50 stands for zero in the data rows.
Here are some points, one per row:
[46,44,53,47,47,56,55,27,44,60,31,33,58,56,36,37,44,30,59,56,75,35,27,45,51,69]
[72,47,46,50,53,42,42,66,41,30,42,30,41,27,58,49,39,40,65,46,52,52,52,37,56,73]
[39,57,66,38,67,60,28,75,43,46,11,54,38,68,56,54,49,68,71,56,57,60,62,56,60,59]
[41,59,56,60,40,57,48,42,53,31,58,56,48,39,44,40,49,32,50,52,54,55,43,49,50,45]
[47,52,42,28,65,25,46,78,58,45,29,49,53,57,51,51,33,64,64,25,52,37,70,88,44,43]
[43,42,64,63,39,46,61,63,24,65,46,52,55,48,61,46,63,38,33,42,73,44,47,68,53,70]
[46,48,46,99,39,37,33,41,23,53,38,38,50,40,63,54,36,39,49,53,57,63,67,51,39,33]
[78,43,45,42,55,27,60,45,34,41,45,43,31,46,50,58,49,48,42,66,33,30,53,60,51,58]
[57,71,48,55,60,55,46,16,40,31,62,42,68,48,68,22,46,58,42,57,45,19,08,32,23,58]
[63,66,40,10,92,59,44,75,69,46,40,59,30,72,41,81,60,62,47,45,55,47,68,67,76,21]
[32,52,42,06,49,61,51,25,63,47,68,69,50,58,49,39,65,61,46,52,59,52,31,37,56,64]
[63,28,55,32,65,72,47,38,53,57,69,56,68,78,57,52,36,46,48,74,52,34,56,35,58,67]
[81,47,32,58,22,81,45,47,52,40,69,50,65,55,45,61,48,66,53,46,34,49,50,52,42,58]
[54,40,57,37,55,55,51,56,82,51,50,59,68,60,33,50,76,75,39,26,59,51,57,56,67,61]
[72,64,53,37,63,27,61,85,59,41,22,39,14,62,65,70,44,55,41,39,40,49,70,53,61,32]
[40,49,51,58,35,50,44,44,35,38,65,55,45,50,60,50,55,26,46,54,50,52,44,42,46,47]
[51,57,48,70,30,41,47,47,67,49,74,36,76,53,62,42,39,48,65,62,57,28,45,49,53,58]
[53,56,61,44,45,31,47,47,49,34,60,61,56,43,55,43,62,52,68,50,47,46,53,50,50,55]
[62,49,40,52,42,23,58,50,51,55,48,43,43,45,58,60,36,33,65,60,52,42,49,51,66,31]
[51,39,50,57,61,16,46,44,44,35,59,46,41,23,49,44,60,43,43,45,47,30,58,74,49,44]
[47,57,49,51,63,46,27,55,32,43,50,52,70,55,44,65,45,42,34,59,37,38,62,42,55,52]
[49,31,69,57,60,66,51,45,44,52,62,58,51,47,63,59,49,66,54,45,44,46,59,44,65,39]
[56,54,43,71,36,42,61,33,52,63,65,63,51,49,59,41,43,60,51,56,94,22,42,42,40,72]
[37,61,49,50,52,51,38,51,53,54,59,57,53,46,61,39,64,52,46,45,39,30,31,41,41,40]
[38,52,60,38,42,39,68,63,49,42,46,24,41,60,33,65,50,38,49,54,33,53,68,42,54,68]
[49,44,60,57,36,31,47,42,20,38,38,61,66,26,60,53,21,40,54,50,56,58,52,44,43,50]
[75,36,30,27,27,64,42,39,62,69,46,60,65,36,74,42,67,50,49,38,19,51,43,60,37,62]
[26,55,49,39,48,56,52,49,62,42,56,60,36,48,38,53,81,41,30,34,41,53,51,85,33,63]
[60,46,33,13,65,48,52,73,54,46,19,56,46,90,57,45,53,71,48,69,59,46,59,22,63,50]
[41,40,58,69,42,65,39,43,52,27,55,43,62,33,61,45,57,34,85,72,66,49,46,68,37,52]
[65,39,43,63,21,35,46,33,32,44,42,41,45,23,35,45,19,39,50,26,40,49,29,54,19,59]
[51,31,29,31,65,51,52,52,58,42,45,62,53,56,40,68,61,38,36,59,52,50,55,56,56,50]
[55,33,56,27,64,57,68,52,43,38,60,64,20,34,65,54,45,50,42,36,60,53,41,34,57,42]
[50,71,68,55,44,52,50,55,43,44,54,31,55,59,63,20,42,58,46,56,61,39,40,37,22,63]
[36,48,50,49,33,68,54,57,52,46,49,69,57,50,42,48,78,50,44,45,52,35,55,47,53,50]
[60,56,50,55,49,58,52,47,28,42,56,30,39,47,61,71,45,35,52,43,61,58,66,75,49,39]
[64,55,52,41,40,65,41,44,56,45,56,49,54,57,37,49,60,52,37,55,45,39,34,46,59,77]
[41,66,47,64,37,30,55,59,51,42,54,34,54,54,48,33,41,58,45,56,75,50,48,24,51,57]
[64,61,30,38,75,42,51,73,43,45,20,57,36,72,69,64,29,69,40,45,50,54,68,62,47,42]
[46,35,21,29,62,54,48,50,46,49,48,75,37,49,42,61,59,56,37,55,43,57,50,27,56,74]
[45,45,53,42,49,58,51,66,56,46,51,54,47,32,30,70,67,53,34,44,47,48,63,50,69,40]
[55,59,52,39,62,46,58,68,53,43,30,55,64,66,58,58,54,71,41,50,58,50,58,48,63,31]
[29,45,66,54,61,34,60,40,45,42,34,48,41,55,39,42,67,47,36,49,56,41,34,63,53,62]
[61,61,37,14,53,55,50,72,77,50,01,65,38,81,60,68,70,59,30,38,54,82,71,35,50,47]
[39,29,48,25,59,74,54,12,65,49,65,42,65,83,55,47,47,43,52,40,36,39,19,40,35,70]
[42,58,36,31,66,52,59,72,22,38,58,44,30,75,68,74,25,58,48,75,53,55,47,33,74,49]
[83,50,39,37,75,80,41,54,54,54,57,54,68,87,75,52,54,76,45,76,39,66,26,25,57,67]
[54,47,55,33,56,69,51,53,47,45,60,58,23,60,57,64,54,57,53,36,63,69,74,54,69,35]
[40,44,37,80,36,21,57,55,30,52,45,36,60,05,56,34,57,34,50,35,51,65,44,69,47,62]
[51,54,48,48,51,73,52,47,45,49,42,56,73,63,52,59,54,48,42,59,52,50,63,46,60,45]
[82,54,48,47,66,77,51,36,45,60,57,49,63,69,76,55,51,54,47,49,32,69,21,50,28,52]
[63,62,38,09,81,64,59,62,85,46,22,52,42,69,55,69,35,53,47,58,49,64,61,52,50,65]
[74,41,31,45,44,70,43,37,62,42,49,61,78,71,56,70,44,63,52,47,42,34,24,61,55,64]
[48,54,63,47,57,43,43,58,54,46,66,53,20,58,39,51,51,59,60,46,55,54,54,50,50,63]
[60,57,57,53,51,30,68,67,17,36,32,44,37,57,86,40,29,55,36,47,58,60,75,10,43,39]
[65,45,45,59,40,71,49,30,68,69,61,45,59,38,41,29,62,44,53,58,60,56,31,58,52,46]
[75,56,53,76,26,51,43,55,49,37,39,45,78,32,63,45,28,42,71,64,60,55,44,50,28,55]
[55,58,54,63,23,58,44,52,58,53,48,55,52,44,48,51,47,56,77,46,48,40,28,62,46,48]
[57,80,43,52,72,48,66,41,57,34,41,23,55,52,76,63,38,38,46,50,24,65,75,50,00,41]
[46,77,75,52,50,22,65,72,36,62,17,38,39,23,61,30,30,16,58,49,60,39,70,69,41,50]
[11,50,71,53,49,16,58,47,42,49,46,51,38,38,39,25,70,43,35,55,75,41,36,61,50,36]
[50,53,48,38,44,34,41,35,52,66,55,52,49,72,51,28,58,52,38,52,69,49,46,48,62,77]
[27,58,45,62,46,55,54,62,73,45,51,39,54,68,42,65,74,39,24,45,53,72,65,55,56,42]
[61,74,58,41,48,53,61,49,65,60,46,48,61,38,47,43,82,56,46,20,39,46,77,73,58,53]
[70,50,43,24,63,69,47,16,65,47,69,70,49,99,38,84,67,57,28,54,26,49,37,27,60,50]
[64,49,55,52,45,53,73,40,50,44,71,33,66,32,54,56,43,16,69,52,62,60,45,68,68,53]
[59,51,51,67,57,63,53,43,41,48,62,51,40,43,52,57,56,84,46,61,41,52,54,55,62,70]
[37,27,56,80,42,54,44,44,28,52,63,42,49,64,34,61,32,34,52,34,44,59,41,17,41,67]
These points spread out most along one direction. How far along it is each point below, from 0 to 99? 50 is the average, and the first point above lies past it.
[56,49,47,48,41,42,45,73,58,58,43,46,54,39,58,14,51,59,77,54,44,49,74,46,53,53] 56
[62,59,42,69,48,50,45,47,54,53,60,40,70,42,56,46,38,55,65,55,47,50,23,41,42,39] 64
[22,34,58,34,59,61,52,28,52,32,51,44,51,30,37,47,78,58,30,39,79,71,49,63,46,39] 52
[56,43,50,46,21,57,54,39,74,47,41,45,62,39,40,28,26,36,69,36,40,69,37,54,55,54] 63
[38,56,52,57,64,55,44,52,42,60,41,41,45,56,41,58,37,30,43,42,54,64,43,54,48,58] 53
[56,55,23,22,61,49,64,38,60,56,46,69,59,80,40,49,57,27,46,38,24,52,23,44,42,68] 37
[61,57,57,56,52,63,58,42,61,49,67,32,47,75,45,41,45,42,38,65,62,36,25,27,33,62] 54
[45,47,55,29,62,45,62,21,23,84,61,62,70,61,43,37,67,29,33,60,56,22,58,46,82,79] 51
[39,24,57,58,42,55,32,46,80,45,52,58,36,41,31,39,50,46,43,56,32,48,51,56,75,53] 52
[39,67,41,32,87,51,42,49,56,53,53,69,64,47,46,29,65,42,54,53,40,56,32,34,49,27] 43
[52,62,47,47,70,27,56,58,47,44,15,42,28,28,58,54,31,52,60,50,38,44,71,70,24,30] 53
[50,60,30,42,51,88,51,48,61,45,62,61,66,69,25,50,78,52,28,34,40,70,53,58,63,75] 34
[49,74,55,40,33,47,48,46,35,53,61,49,68,46,53,31,62,46,75,45,53,48,40,44,35,49] 64
[54,24,36,42,57,52,26,47,67,50,64,62,69,48,26,61,68,48,40,31,32,72,36,63,47,61] 45
[50,33,09,26,59,60,35,35,50,65,62,68,65,85,58,72,68,52,34,57,52,67,31,34,46,54] 30
[23,59,55,60,38,42,69,69,45,56,36,58,41,35,58,72,44,48,41,49,58,64,59,41,54,44] 54
[26,52,57,44,38,03,62,36,28,62,65,47,36,38,37,42,51,31,61,59,84,46,44,58,64,50] 72
[48,48,53,54,61,51,53,41,58,49,72,36,47,36,36,44,50,59,64,41,57,20,38,44,56,49] 60
[46,48,41,65,22,50,44,50,55,47,47,63,58,35,59,33,75,36,49,41,64,59,28,63,48,68] 68
[68,52,43,67,43,34,54,54,50,48,58,43,71,43,70,34,38,59,38,51,65,40,55,67,54,46] 63
[43,70,54,45,62,57,53,42,39,46,35,39,37,50,57,91,31,62,36,44,27,41,79,51,19,33] 42
[31,36,79,71,30,18,38,74,42,62,64,28,35,62,12,37,30,38,43,26,80,31,57,39,81,62] 68
[47,39,67,68,50,44,46,55,31,49,74,51,57,47,57,35,47,33,29,67,40,35,51,37,65,48] 64
[66,55,50,30,65,40,50,48,41,38,32,57,46,30,78,69,52,47,43,50,42,53,61,47,47,52] 44
[55,67,48,32,58,76,41,57,75,51,53,68,66,73,34,57,80,87,54,26,02,75,43,38,81,48] 19
[40,46,54,56,52,50,43,62,55,49,68,50,56,52,46,64,45,35,72,37,48,49,55,50,66,52] 53
[47,39,55,72,46,42,45,37,27,52,58,51,70,18,46,36,67,59,50,30,62,58,45,72,65,48] 72
[55,53,57,56,46,30,51,58,30,39,25,45,50,46,77,66,29,38,49,72,62,60,63,55,57,68] 57
[54,44,49,66,38,24,46,44,47,62,70,65,55,37,43,30,51,48,41,58,51,46,45,70,59,74] 68
[72,69,50,22,53,69,29,74,49,49,47,61,57,60,78,60,43,71,47,66,32,69,50,29,64,38] 28
[39,47,47,40,61,55,44,46,41,62,54,49,57,49,25,45,67,38,54,34,52,41,47,42,66,49] 50
[49,61,73,93,59,64,44,44,48,46,47,45,40,50,75,36,43,58,67,47,38,32,41,25,08,54] 68
[61,45,53,61,50,19,64,62,34,67,42,46,41,40,62,45,27,48,59,58,63,51,71,48,63,45] 60
[47,38,60,42,59,47,64,46,59,60,35,56,27,36,39,48,49,37,42,40,61,53,56,49,51,49] 50
[48,41,36,60,58,59,50,42,50,35,51,46,63,43,69,75,20,50,37,60,49,59,59,56,71,40] 49
[37,50,50,56,57,38,53,44,65,77,23,56,60,31,13,51,61,57,58,41,66,46,56,83,55,74] 57
[80,52,50,66,45,63,50,34,29,47,56,47,53,41,56,37,44,60,49,53,53,52,38,53,37,58] 64
[55,73,58,56,71,53,20,56,39,32,45,56,55,45,53,56,31,44,46,58,26,65,47,54,20,34] 53
[62,53,47,42,52,57,50,59,65,38,63,48,62,29,44,35,51,42,70,40,43,45,51,74,53,54] 57
[49,51,53,69,39,49,45,68,37,40,58,43,49,44,31,61,39,39,44,38,46,55,53,51,64,48] 59
[49,60,59,76,62,46,40,74,43,42,27,42,27,16,51,63,27,32,46,38,45,75,63,54,01,20] 65
[75,58,49,50,53,76,40,44,75,45,53,52,75,39,63,49,47,45,48,48,56,60,59,49,44,63] 50
[66,36,48,39,56,81,46,27,48,56,68,64,73,43,45,34,57,65,57,63,31,44,30,36,47,41] 50
[39,64,72,48,51,18,62,52,45,39,62,42,42,25,45,59,41,44,39,48,60,31,66,46,42,54] 64
[34,31,53,18,78,56,55,24,70,74,52,65,48,60,21,43,80,71,20,34,49,30,48,21,56,47] 30
[35,40,57,50,52,54,41,71,38,47,31,62,26,61,61,55,42,57,41,51,70,63,60,58,62,60] 43
[52,43,44,84,39,24,56,60,27,27,29,21,49,27,65,42,35,56,54,53,66,45,64,41,38,35] 74
[56,60,70,30,42,52,55,41,75,51,37,56,59,74,25,57,69,48,65,39,44,47,65,55,53,74] 39
[58,45,43,63,31,19,56,64,37,50,53,29,46,65,61,39,22,41,51,44,50,27,37,51,43,44] 67
[80,66,46,60,46,61,31,56,38,41,54,46,68,63,55,47,26,69,65,58,40,44,30,32,55,52] 52
[49,33,27,25,50,52,56,31,73,51,43,72,55,54,44,57,70,36,47,66,29,58,44,28,55,53] 37
